The rows of A fall into a few groups, and each row is roughly a mix of its group's hidden directions.
A (150 x 15):
[[ -3  -4   5  -3  13  -2   2  10   4  16 -15 -18  22 -15  -8]
 [ -5   2  16  10  -1 -17   7   7  26   1   2 -13  -8 -15  -3]
 [  3  10  -4  18  15 -13 -14 -15   9   7 -11 -10 -12  11   1]
 [  4 -16  13   6   4   7  -9 -15 -15   9  -9  18   1  11 -16]
 [-24  13  11  -5  10  -3  -7  -9  16   2  16 -11  -9   5   6]
 [  7 -19   5  14   4 -17   2  -3  -5   8  10  21 -16  -1  -8]
 [ -7  17  -3  -2   4  -1 -11   7  14   1   8 -17 -17  -5  22]
 [-17   6   9 -23  -7  -6   0  20   0   3  -3 -16  -3 -14  -3]
 [ -3 -21  -9   1   3 -20  14  10 -14  -3  -8  10  16   0   7]
 [ -5 -17  -4  -2  18 -18 -11  -2 -22   5 -14   0   0   1  -7]
 [ -1   3  -4  13   5  -5 -11 -11 -17   4 -28  -9  10 -10   4]
 [ 17  -6 -13 -10   7  -4  24   3   8 -15  13  -2  14   3  -7]
 [ -1  -3  -3  24  13   9 -17 -16   0   4 -17   3  -9   9  -4]
 [ 20   0   5 -13   4  14   9 -11  -9  -3   0   5  19  13 -16]
 [ 10   3  12  -9   2  19  -8 -13   9  10  -5  10   5  14 -20]
 [  9  -2  -9 -19  -7  -3  20  21   5   3   1   7  20   0  -1]
 [ 11  -9 -13  16  26  -5  -8  -4 -13  10  -6   6  -8  -7   3]
 [ -2   2   5  15  16  -9 -15 -19  16   4  -8 -16  -6 -11  -2]
 [  1  -2 -15  24   8   4 -14  -5  -3  -1  -7   2 -14   6  23]
 [-20   3  -1  14  -4 -16  -7  14 -10   7 -15   2  -5   2  19]
 [ -6  24  -1  -6   3  13  -5 -18 -13  -3  -6  -8  15  13  -5]
 [ 10   5 -10  21   4  -8  11 -18  12 -13  16   4  -9   2  11]
 [ 12   1   6 -14   6  10   2 -15  11 -10   3   6   5  16 -25]
 [ -1  -4   9  19  -5  -1  -1 -17  16  -5  -6   7 -27   7   0]
 [-19   5   7 -13 -11 -15  -2  11   3  14  -4  -2   0 -24  -3]
 [-20  -9  13  15  -4  -5  -3  -3  11  19  -6  11 -18  -6   3]
 [ -6  -6  16  -3 -14   3   4   6  25  11  -8  13 -15  -2  -9]
 [ -3  23   2 -15 -13   7   0  16  19  12  -9  -3   3   4  -6]
 [ 28  12 -14   5  -5   6  10  15   0  -5   2  -8 -13  -3  12]
 [  0  -4 -13 -11  16 -15  13   0 -26 -12   1 -12   4  -1   2]
 [  4  19   8  10  -9  13  -2 -22   0 -12   4  -4  -5  20  -4]
 [-18 -18   0 -10  12 -20  11   0 -11   9   3  -2  15  -7   1]
 [ -2   6   1 -26  -6   3  11  20  -4   3   0  -9  19  -5 -11]
 [  3  25 -12  -1  -6  29   3   3   3 -11  -5  -8   0   5   2]
 [  9  -7 -17   5  19 -14  25   7  -3   1   3   7   7 -10   4]
 [ 13   7   1   1  -6  11   4 -13  22  -2   8  16  -6  21  -6]
 [ -7  -1   5 -17  13   0   1  -1  29  -5  -6 -19   4  -9  -2]
 [  7  20  12   4  -7  13 -12 -11   5   6  13   2 -20   6 -11]
 [-10  23  -4   3   7   6 -20  -8  -3   5   3  -7 -22   2  10]
 [-16  19  -2 -10  -5  18 -24   2  -6   4  -9  -8  -5   4   5]
 [-14  22   8  -7   6  14  -7   7  -1  20  -8  -5  12   2 -10]
 [  5  -3  -4  14   7  -7  -3  -5 -19  -6  12 -13 -16 -13  19]
 [-19  -2  12  -6  11 -12 -10 -17   6 -13  12 -15   6  -9   3]
 [  2  27   4  12 -11  -3 -24   4  -5   1  -7 -14  -5   4   1]
 [-17 -10   5 -13 -15  -3 -10  16  -9   5 -12 -10  15 -11  -5]
 [ -3  -9   0 -18  -2  -5   2   6 -15   8  -7  -2  27  -4 -18]
 [ 19 -13  -3  12  15   4   6 -24   1 -16   2  -5   5   7  -3]
 [ -1 -33  -8   4  17 -15   6  -2   1  -6  -4   3   5  -9   3]
 [ -4 -17  12  -4  -3 -10  12   7   8  11  -6   6  15 -18 -19]
 [ -3  -9  20  -4 -15  12  -9   2   3  10 -13   9  14   9 -18]
 [ -6 -15   6   8   7 -19  -3 -14 -21 -11  16  -4   2  -8   5]
 [ -9 -13   3   8  10  -5 -16   9   4  21 -25   1  -4   6   0]
 [ -1  14  10 -24  11   9   7   0 -15  -4   1 -15   9  -5 -14]
 [ -8   8  -2   8  -5  -6  -3  14  24  -2  -1 -10   4 -18  20]
 [  9  22  -1 -12  -3  14 -19 -13  -6 -10   7  -7  -7  12  -1]
 [ 16   7 -10 -18   0   7  13   1   0   2   6  14  14  18 -13]
 [-13  21  -5   0 -14  11  -1  16  15   4 -17  -9   2  -3   8]
 [  3  -9 -13  -4   6 -18  -9  27   5 -16   3  -3  -7  -5  11]
 [ -2  13  -3 -12   1   0  -1   6  -8  -2  -2 -12 -29   2  21]
 [ -2  20   2  -8 -20  15   9   4  22  -4   8 -10   0   2   8]
 [ -6   0   0  -2  -7  19  10   6   2  17  -6  19  -9  23   1]
 [ -7  -7  -5   9 -16   1  -1   3  17 -13   3  -6 -24   3  19]
 [ 13  18   0  -6 -11  -4  17  -7  15  -9  18  -7  -9 -13  -2]
 [  0 -26   7  16   4  -2  -3 -13  -2 -18  10   7  -5 -12   7]
 [ -3  20   4  -8  14  16  -7 -11 -14   0 -11 -16  14   5  -5]
 [-20 -11  -9   0  -3  -3   9  26   3   7  -8   3 -15   7  12]
 [ -8  -5 -10   5   3   9  -7  19   8  11  -8  22 -10  19   4]
 [ 16  -9   5  -5  -2   6  16 -13   8   4   5  17   5  17 -18]
 [ -6  13 -20   1  15   3   3   6  -3 -12   7 -16  -9  -8  20]
 [ 13 -20   8   1 -17  -2   3  -9  -7  -5 -15   6  14  -7 -18]
 [ 11  19   3   0  17  17   1 -18   9   4   3 -13   7  -4 -13]
 [ 15  -6   3  -1 -26  22  -1   4   0  -5  -3   7   6  16   9]
 [ -6  -4  -5  -4  -9 -25  22  14   7  -6   9   3  -2 -11  13]
 [ 15 -22   5  -1 -14 -11   7  21  -6   5   4  16   6   6  -2]
 [-12  -7  11   6   9  -4 -15 -11   4  17 -10  15 -12   8 -16]
 [-14   0  -4   3  19  -2 -10  16   0  12 -21 -17   5  -6   5]
 [  8 -19 -10  13  17  -3   5 -22  -3 -14 -11  -4   6  -6  -1]
 [  4 -11 -15 -15  -2  -5  13  28  -2   3  -1   7   8 -12   6]
 [  2   1  21   4 -10   5  -8 -11 -14  19  -9  17  -9  10  -5]
 [ 14  16 -12   6  -1  12  -7   1  19   0  -7  -5  20  11  10]
 [ -6  -5   6  -6 -20  -2  11  24   5  15 -13  12   7  -1  -9]
 [ 17   2  -5  -5  13  14  14 -18  -5 -15  17   1   3   3 -10]
 [-10 -11  11  -9  -6  -3  11  14   9   3  21  17  -2  16  -8]
 [ -6 -15  -7  10  21   6  -5 -24  -3 -15  -1   1  -4  14   0]
 [  5  17  -1  -3   9  14 -26 -10  11  -7  -7 -10   8   9  -8]
 [  4  -8 -10   3  -3 -21  -8  12 -19   7 -15  -1   3 -13  16]
 [ 16  -4 -15  -8  11   9  -1   9  18   5  -9  11  21   7  -4]
 [-14  -2   5 -10  -4   7 -30 -18 -13   1  -4   0  -8   4  -7]
 [-11   2 -10   3 -10 -20   6  20  -1  -1  -3   2 -11 -11  22]
 [ -4  16   7 -11 -22   7  13   9  12   2  -7  -3   8 -16 -13]
 [  1  21   0 -17 -16   9  -8   0  -5   7  -3  10   3  21 -11]
 [  8  -6 -23  -3  13  10  18  14   3   1  -8  -6  10  -8  12]
 [ 11  13   4  -1  11   4  -2 -31   2  -1  13  -5  -5  -4 -15]
 [-12   4  19  11  -5 -11 -16 -11  -6 -10   0 -19 -13  -6  -3]
 [  9   2 -15 -13  -6   0  28  10  -8  -7   7  15  10   1  -6]
 [-17  14  16  -4 -29  -1  -9   9   5  -1  -6  -2  -7  -3   0]
 [ -3 -17  -5   3   2 -14  -7  14   2   6  10  12 -26  -8  10]
 [ -5  24  -3   7  23  10  -3 -14   5   9  -5  -6 -14   6   6]
 [-19  -1  15  16   8  -6 -14 -16  -3  10 -11  -9  -5 -12  -8]
 [ -1  -3   4   3 -25  -3 -11   5 -15   2 -17  18   0  15  -7]
 [ 25  -5   3   5  10  -7   6 -22 -10   4   6   5   8  -4 -18]
 [ -7 -11  15   0 -19   3   7  -8  -8  -9   9  20 -10  11 -13]
 [ 22  -4  -3   5  -3  -3  -4 -10 -25   5 -15   6  13  -6 -11]
 [ 17 -10 -13   5  -4  25   3 -10  14  -5   5   9   6  15  -1]
 [ 15  19 -11 -10  -9  11  -4   5   9 -21  -6  -9  11   7   4]
 [-15  14  -5   8   1  -2  -5  -6  -6 -10   2 -19 -18 -10  21]
 [ 12  12   4   3   3  19 -12 -27   8  -1   5  -5 -14   2   3]
 [-21 -10   2   7  -2 -10   3  19  -3  16 -14  14  -9  10   2]
 [ 20   4 -13   6  15   4   2 -15  -7 -13  22   4   5   6   5]
 [ 10 -23   1  10   5 -12  -6  -8 -24  -5  11  12   5   0  -1]
 [-10 -30  13   4   5   1  -1   5  -2  16  -5  14  -1 -12 -10]
 [-19   7  17   1 -22   1 -10   4   3   4 -14  -5 -19  -3  -1]
 [-17  10  -2 -17   1  -3  12   6  -3   8  15   4 -25  -9  -2]
 [-22   6   1  -1 -18 -11 -11  11  -9   1 -18  -5   1  -2  16]
 [  5  26  -5   8   1   8  -7 -14   3  -7   9  -8 -22   3   9]
 [  3  11   2 -26  -4  18   6  -1   6  -8   4   3  13  10 -18]
 [ -9  -1   6   0   0   3   1  19  23  21 -13  -4  -6 -15   2]
 [  6 -19  -2 -22  13   3   1  -7   7   1   2  15  18   8 -11]
 [ 17  13   0 -11 -13  13 -10  -1   9 -13  -4  -1  15  21   1]
 [  0 -24  -3  14  19  -3   4  -3  -7   9  14  11   4 -13   8]
 [-18   1   6  -1   2   2 -23  14   9   9   4  -5 -19   4  15]
 [-12 -26  -2   4   4 -15  -7   4 -18   4 -13  -2   3 -11  13]
 [ -2 -17  15  14   9  -7 -15  -2 -12  13 -19   3   8  -4  -9]
 [ -4  14  10 -19   2   5  -4   4  21  15  -5  -5   4   6 -20]
 [-14  -8 -10  15   6 -10  -6  14  -8  -2  -9   4  -9  10  24]
 [  6 -17  12   5  -3   2 -12 -10 -14  18 -17  10  11   5 -11]
 [  2  -1   2  -4 -22  -2  30   6   2   3  14  -2   5 -12   6]
 [-18  -5  15  -1   1   3  11  -1  24   0  11  -5 -10 -19   3]
 [ -1  -2  -1   8  13  -1 -14 -22 -14   0  16   0 -17  -1  14]
 [-12 -13  17  12   5 -21 -15 -10 -13  -3   6  -6   2  -8  -5]
 [  0 -24  -3  12 -13 -25  -7   5  -4  -8   5   9  -2 -10   5]
 [ 19 -16 -12   3  -6 -16  18  14   3  -4   8  11   5   1   9]
 [-10  10  -6  13  31  -3  -1  -1 -22  -1  -3   1  -5  -1   4]
 [-20 -20  15   8   3 -13   4  -8  10   2  12  11   3 -12   1]
 [  5  16  -2  -3  14  15   6 -13  16  -9  20 -10  -6  10   1]
 [  7   5  17  -5   2   7   8 -14  18   6  13  -2   3  -8 -25]
 [  2  25 -10  -8  -9   0  18  20   4   2  -1  -7   8  -8  10]
 [  3 -17   8   3   9  -6  -8 -20  -7   9   0  11  -5 -11 -23]
 [  1  13  -9  18  16  11   9 -18  -1 -10   8 -14  -3  -6  12]
 [ -4 -13  18   7  -9  -6 -21  -8   3  -2 -16 -18   9  -1   6]
 [ 17 -28 -12   9  -4  -7   1  -2  13 -10   7  13   4   6  -3]
 [ -9   7   2  -2  12 -17   0   3 -12   1  -4 -24   2 -23   7]
 [  5 -23  20  10   1 -20  -3  -4  12   7  -1  -7   6 -12  -4]
 [-15  -3   3   9  -6  -3 -13   1 -33   3 -13  -8  -1  -1   0]
 [ 22 -11   3  11  -2  10   7 -18 -15   7  -2  15  11  10  -3]
 [-22   3   9 -14  -5  -1   0  21   4  22 -13  -2  -3  -2  -5]
 [ -5   0   0  18   0 -12 -15 -17 -25  -6  11   3  -4   4  10]
 [ -4   1  -3  11  23  -5   0 -21 -15 -10  12 -17  -1  -2   1]
 [  1 -32  -7  -5  -3 -12  16   8  -6  -4   3  -1  11  -8  -9]
 [  4  17   3  -9   6 -11  -6   7   5  -8   6 -31   6 -11   3]]

Here is one row from each group, named. Which group is each of the other rows in?
[  2 -30   5   8  -3 -11   2  15  -8   3 -11  11  14   8   1] : W
[ 14  15 -14  -9   2  14 -14   7  -4  -9 -17 -14  12   8  -1] : Q
[ 13   6   2   7  -2  25  -3 -18  20   3   3   7   4  11  -7] : F

[  9   3  -3   3  18  -1   7  -8   3  14  -9  -4   7 -28 -15] : W
[ 13  10  10  -3  -4  16   5 -14  -5   3   1   5  15  10 -26] : W
[ 18 -17  -3  18   0   5  -6 -15   0  -8   1  19   3  16  -3] : F
[ -6  19  -5   6   6   4   2  -2   2   4   7   4 -31   4  18] : F
[-17  12  -9  -2   3  -4  -3  -1 -12  -6   5  -8 -27  -5  18] : F
[ -5 -12   3  -7 -21  -3  29  17  -4  -2  -2   8   0  -6  -2] : Q
[  2   4   3   5  13 -11   3  19  18  18  10  -6 -10 -14  11] : W
[  0  22   1   1  -3 -10  -6   4  12  17 -19 -11 -11  13  -6] : Q
[-21 -17  -2   9   8  -5 -22  11   0   8 -19   0  -4   0  -1] : F
[  1   8  -4  13  25  10 -18 -12   1   2   1 -11 -12   9  11] : W
[  0   1 -18   1 -11 -11  16  22   0  -9  -2   4  -7  -9  19] : W
